In the rows, 128 means zero.
A single turn carries every row of the set below to another of its rows. Some are shown first; where does it send the rows asked next?
lis: [158 124 122 111 131 125 136 129 128 137 149 150 124 150 112 112 117 113
 111 117 134 123 107 135]
Kag: [141 141 161 107 122 112 124 127 128 152 142 130 129 149 139 142 103 112
 105 111 119 137 104 147]
kaliv: [139 117 122 128 109 112 123 119 108 142 138 151 119 148 112 149 110 119
 100 123 129 126 102 143]
zoko: [141 152 129 105 136 119 128 131 147 150 129 143 123 148 120 124 108 114
  99 109 127 130 106 132]
Kip: [144 122 126 123 122 143 143 108 136 127 136 114 140 151 149 165 111 136
 127 186 134 126 156 169]
tibok: [137 137 143 116 113 111 123 117 114 136 160 138 127 154 138 147 103 123
  92 133 128 135  97 125]
dataf: [104 128 162 131 163 137 141  89 139 127 120 125 132 129 136 128  92 131
 137 161 120 101 138 135]
nalab: [146 147 130 107 137 127 128 132 146 140 129 143 130 159 122 120 103 116
  88 105 124 133 118 139]
bib: [122 141 141  97 131 128 142 125 135 143 149 143 128 160 132 129  96 135
  87 117 141 138 114 128]
pivep: [119 147 138  93 125 127 139 121 127 145 145 141 130 152 133 136  91 130
  90 112 129 134 113 125]
zona: [127 139 157 127 152 139 147 110 145 117 110 131 145 129 149 123 102 132
 144 173 112 106 143 143]
poma: [139 128 117 119 117 119 124 114 105 136 145 151 120 155 114 149 114 116
  99 122 140 126  97 138]
tebe: [144 132 134 126 136 119 140  82 111 107 134 135 140 149 156 146 121 105
 130 169 107  97 156 172]
Puz: [125 147 118 117 142 118 149  98 137 102 120 153 137 129 160 136 120 131
 120 174 118  93 152 119]
Suzo: [149 135 126 116 124 103 125 118 119 150 136 145 116 143 126 143 115 111
  98  98 121 131 114 158]
pazo: [115 167 134 136 157 122 128  85 138 125  99 132 117 127 150 156 118 122
 130 165 135 115 133 159]
befog: [138 125 129 106 120 133 140 114 107 136 163 145 132 158 121 121  96 127
  99 124 127 123 110 131]
bobe: [154 129 102 124 136 148 139 111 134 136 111 122 130 126 136 136 112 142
 136 161 118 119 166 172]
Mupo: [134 129 137 136 151 119 140 107 146 107 118 135 124 144 150 157 145  97
 143 170 139 112 141 158]
pab: [129 133 113 119 161 126 141  96 140  97 114 158 145 149 130 150 115  97
 118 138 117  82 148 143]
sef: [140 153 107 121 135 142 145 112 160 121 129 125 142 145 155 167 101 141
 113 177 129 122 156 150]
fike: [137 134 156 117 124 111 127 132 131 147 144 135 129 154 137 155 101 111
 101 107 123 143 107 154]
Kupak: [127 123  96 118 130 146 150 108 138 132 126 125 125 137 135 160 114 150
 126 174 142 122 160 155]
Rudib: [118 138 133 111 169 138 163  90 143 128 124 130 122 131 146 125 123 124
 149 147 134 107 158 169]
putu: [147 142 107 122 130 135 125 120 139 129  89 133 133 128 144 169 122 138
 123 162 127 124 160 167]
fet: [153 119 120 105 126 121 137 129 126 138 137 155 121 151 115 108 115 121
  98 117 129 127 120 131]
tem: [111 150 160 134 168 115 124  80 150 126 121 119 115 143 145 150 112 115
 122 161 141 109 129 152]
sube: [139 129 135 119 146 112 125  80  99 102 119 152 137 141 143 144 120 112
 116 145 113  83 152 160]
vig: [142 147 120 104 131 131 141 110 138 131 123 122 137 136 164 174 109 142
 117 158 128 123 169 178]
Gir: [111 140 101 117 152 145 153  90 133 109 107 148 136 156 129 150 119 106
 128 156 126  99 157 152]
zezo: [147 137 131 106 128 112 124 117 118 155 135 143 115 146 118 138 117 110
 108 100 131 128 107 160]
gud: [135 133 142 128 116 105 129 112 121 142 162 138 122 150 137 151  99 131
  95 130 132 136  96 138]
ven: [104 133 150 108 131 121 144  91 108 125 103 142 133 126 155 163 113 134
 133 163 122 102 153 160]
gof: [158 128 105 137 129 128 130 106 137 130 124 122 120 127 144 149 127 141
 126 184 137 125 153 160]
muk: [134 125 151 114 160 111 136 100 147 107 121 140 132 155 143 157 135  87
 130 146 134  95 143 165]
veka: [100 125 158 121 143 118 124  87 105 118 103 140 123 125 142 153 112 137
 124 165 127  98 136 135]
Let: [128 126 132 125 151 116 138  95 118 101 121 152 134 119 145 127 113 132
 123 159 112  85 148 116]
vel: [109 139 139 110 178 123 155  89 160 125 131 131 122 145 141 147 115 106
 132 135 139  97 148 158]
Faf: [157 136 123 111 136 135 145 134 157 124 116 126 142 127 160 152 116 139
 126 161 121 125 167 159]
nesiz: [138 126 128 113 121 134 135 113 115 140 151 147 128 161 114 112  91 136
  92 130 132 125 111 130]

sef moves to putu
fike moves to fet
Mupo moves to Puz
Where do these go?
befog moves to Kag
tem moves to pab

